A single turn carries every row of the set below to another of its rows. Some are shown first; where does it send the rows asked next?
fav: [ 53 -29  10  23  -1  -2 -10 -14  28  25   9   2  23   5 -31   4  17  20
  -4  -3  -6]
losu: [  7  -6   7  16  22 -15 -16  12 -17  50   2   9 -22 -10 -39  39 -12  22
  -6   2  -3]
Nosi: [ 47  -9  -2  16  23   2   3   2   0  40  26  16   1  11   0  14 -13  13
 -20 -30   2]
nuva: [ 11 -11 -10   8 -41 -15   3  14   7   9 -31 -19 -15  16  12  -4  11   7
   4  -1 -19]
Patut: [ 15 -11   5  25   1   1   5 -15   0  28  12  12  43  14 -27 -26 -36  20
   7  19  10]
Fogab: [ 30 -11 -51  18  10  11   3 -17   3  31 -21   8 -13   3 -13   8   9  -6
  11 -19  12]
sirap: [ 21 -34  -9   7 -35  -3  15   0 -14  16 -17  17  44  22   7   4   8  16
 -21  -8 -14]
Nogoz: [ 38  16   7   1   2 -31 -20   8  -6  33   9  21 -24 -11 -25  20  16  18
  -8   6 -12]
sori: [ 25 -14 -18  -1   9 -40 -35  -8  12  28  -4   2  19  26  -6   7   9 -34
 -12   1 -11]
Leta: [ 22 -16 -20  28  31  -9 -13   9 -26  41  16  27  -8   2 -30  22 -13  -5
  -2 -26   5]
viz: [  6 -37  12   1  -6 -27  -3   1  10  21  -2  25 -23  35 -18  36  12  24
  12  -7 -30]
gareb: [ 38  13   0 -10 -21  -2   3   0  14   5   7   9   9   9 -25 -21  -8 -17
  35  12 -17]
zuvik: [-33 -26 -19  32 -31   8   0  -3 -21  23 -12   9  -3  14 -24  10  -6   3
 -16  -5 -31]
potes: [ 46  -3  -2 -17   9 -19 -12   8   8  47   1  22 -11  14   3  26  13  19
  -2 -27  -2]
Lomil: [-11   9 -42  12  -7 -13   1 -12  -9  22  -1  15  -3  35 -37  18 -11 -19
  37  16  -7]
kepi: [ -5 -19 -12 -10  15  -1  17   6  20  14 -28  28  15  52   1  16  -4  -1
  10   1   7]
roku: [-19  -8 -31   5 -19 -17   4 -13   6  19  -4  24 -11  52 -24  22   7  -9
  25   5 -21]
vam: [  6 -19  13  -3 -17  18 -12   3  26  20  -2   2  37  25 -48  -3  -6  37
  -8   7  -2]
basop: [ 31   4 -27   7 -16   8  12  -2   5   2  -9  -2  -5  11 -22 -18  -6 -28
  33   6  -5]
goz: [ 21  -4 -18  14 -14 -34   0  24 -14  14  25  21 -15 -11 -29   3 -29  23
  29   2 -25]
Gulu: [  0 -16  -4  12 -46 -15 -13  30  -1  18 -14  -6  31 -14 -42  11   6  12
   3   4 -20]
Lano: [  6  25 -30  -1  -5 -17  -3   5 -16  15  17   4  20 -10 -27   6 -29 -19
 -29  -8   5]
lopa: [  0 -10 -23   4   5  13  17   8 -18  31  -9  29   9 -12 -26  20 -27  48
 -17  -5   7]
bapot: [-16 -26 -14  -9   6   5  21  10  -2  16 -36  33  22  33 -10  16 -11  22
  -4  13   6]
piro: [-15  -2  10 -17  -8  11 -16   5  15  20 -11  14  16  32 -43   9 -14  43
  -7  22  -9]
bafu: [ 12 -30 -45  38 -22  -5  -2  15  -4  34   2 -17  31  15  -1  -2 -24   2
  10  -9 -19]
gora: [ -1  -7  -5  -9   6   4 -10 -27   7  56 -11 -12  20  10  -6  11 -20  -6
 -33 -13   8]
Lages: [ 19  -6  -6  23 -19 -17   5  -1   1  29  19   6  29   3 -24 -27 -38  20
  25  28 -13]
Kovuk: [ 20 -11  35  -9  -6 -33  -4  -3  -7  17  17  -7  13  15 -13  19 -21  -7
 -23  17 -28]
vin: [-14  -9  -5 -28  -1 -35 -22  23 -23  22  -8   0  -9  21 -15  16 -36  -1
  -5 -13  -4]

Fogab -> fav
piro -> Lomil
Now find these:
nuva -> Gulu
Nosi -> potes
vin -> Lano
bapot -> basop

A single turn carries every row of the set below to another of its rows. Some are shown first; where does it send the rows asked next?
Gimi: [ 46  12 -11  15 -16 -12  -9 -19  41   7  45 -33   4  -4]
buv: [ 53  43 -38   2  12  -1   1 -47  27  -9  17 -14  15 -24]
sedek: [  5   9 -27  -9 -23  28  30  -4  -2   8 -18 -20 -25 -22]
rada: [ 42  35 -52  -3 -10  12   2 -33  26 -18  43 -14  15  -5]
Nif: [  8   7 -27  -6 -23  23  38  -8   8   9 -16 -21 -34 -32]
Giv: [ 58  39 -34  -3 -18  -1   1 -60  35 -11  16 -33 -17 -26]
gof: [  5   7 -26  -4 -26  28  25   7  -2   9 -16 -25 -15 -19]
Takil: [ 62  41 -47  14  -5   5   3 -47  22 -26  10 -28  -1 -26]
nuv: [ 64  20 -15   9 -20 -16   2 -37  48   4  26 -40 -19 -21]
vetol: [ 78  24 -24  19  -6 -11   1 -38  33 -10   3 -36 -16 -16]
Tagar: [ 70  37 -30   7   6 -10   5 -42  37  -3   9 -25   4 -30]
gan: [  4   9 -28  -9 -22  29  28  -7  -1   7 -19 -20 -25 -22]
Vir: [  9   3 -27   4 -27  27  30  13   5  12 -10 -31 -14 -27]
limoz: [ 36  43 -41  -5 -12  12 -11 -54  19 -17  28 -22   7 -12]
vasi: [  8   5 -26  -4 -21  24  40  -6   7  12 -13 -22 -32 -31]
galis: [ 65  10 -17   3 -12 -14   3 -21  44   6  35 -25 -12   8]
bila: [ 42  16 -30   3  -6  -3   1 -19  34  -3  53 -13   8   9]
viru: [ 43  33 -29   6  16  -3  -6 -34  24  -2  29  -9  24  -9]
gev: [  9   3 -25   2 -29  24  31  14   6  11 -10 -29 -17 -27]
vib: [ 28  26 -26   6 -11   5 -17 -29  23  -5  46 -22  19   1]
baz: [ 54  22 -15  13  13 -14  -6 -21  33   8  28 -17  19  -6]
zelug: [ 70  24 -16  13   7 -18   0 -27  40   8  16 -27   6 -19]
zav: [  6   8 -27  -8 -20  29  31  -6  -2  10 -19 -21 -27 -22]
Burif: [  7   7 -26  -4 -24  31  25   5  -3  10 -17 -27 -15 -19]
vafe: [ 10   2 -27   4 -25  23  40   7  11  13  -8 -28 -25 -35]
Rebo: [ 36  14 -22  22  10  -6  -2 -24  23  -8  45 -10   9   3]
Vebo: [ 65  42 -52  -8 -17   9   3 -44  31 -20  18 -28  -2 -14]
ful: [  4   6 -26  -3 -26  29  22   7  -1   8 -15 -25 -14 -19]
Dun: [ 61   8  -9  23   2 -19  -2 -23  33   1  25 -25 -10   2]
Sitir: [  7   1 -25   4 -29  24  29  15   8  11 -10 -29 -15 -28]
Vero: [ 11   4 -26   1 -27  21  39   6  11  11 -10 -27 -27 -35]
rakof: [ 10   1 -25   2 -27  20  38   6  14  12 -10 -26 -27 -36]
Kov: [ 37  35 -45  16   5   8   1 -38  16 -24  36 -12  15 -15]
gapa: [  8   7 -27  -6 -24  23  39  -5   6   9 -15 -21 -32 -32]
tebiv: [ 79  25 -31  -3 -18  -7   4 -36  42  -5  13 -34 -18  -7]

Dun -> Kov
gof -> gapa
Nif -> Sitir
Now find these:
vasi -> Vir
vib -> Giv
bila -> Vebo
zelug -> viru

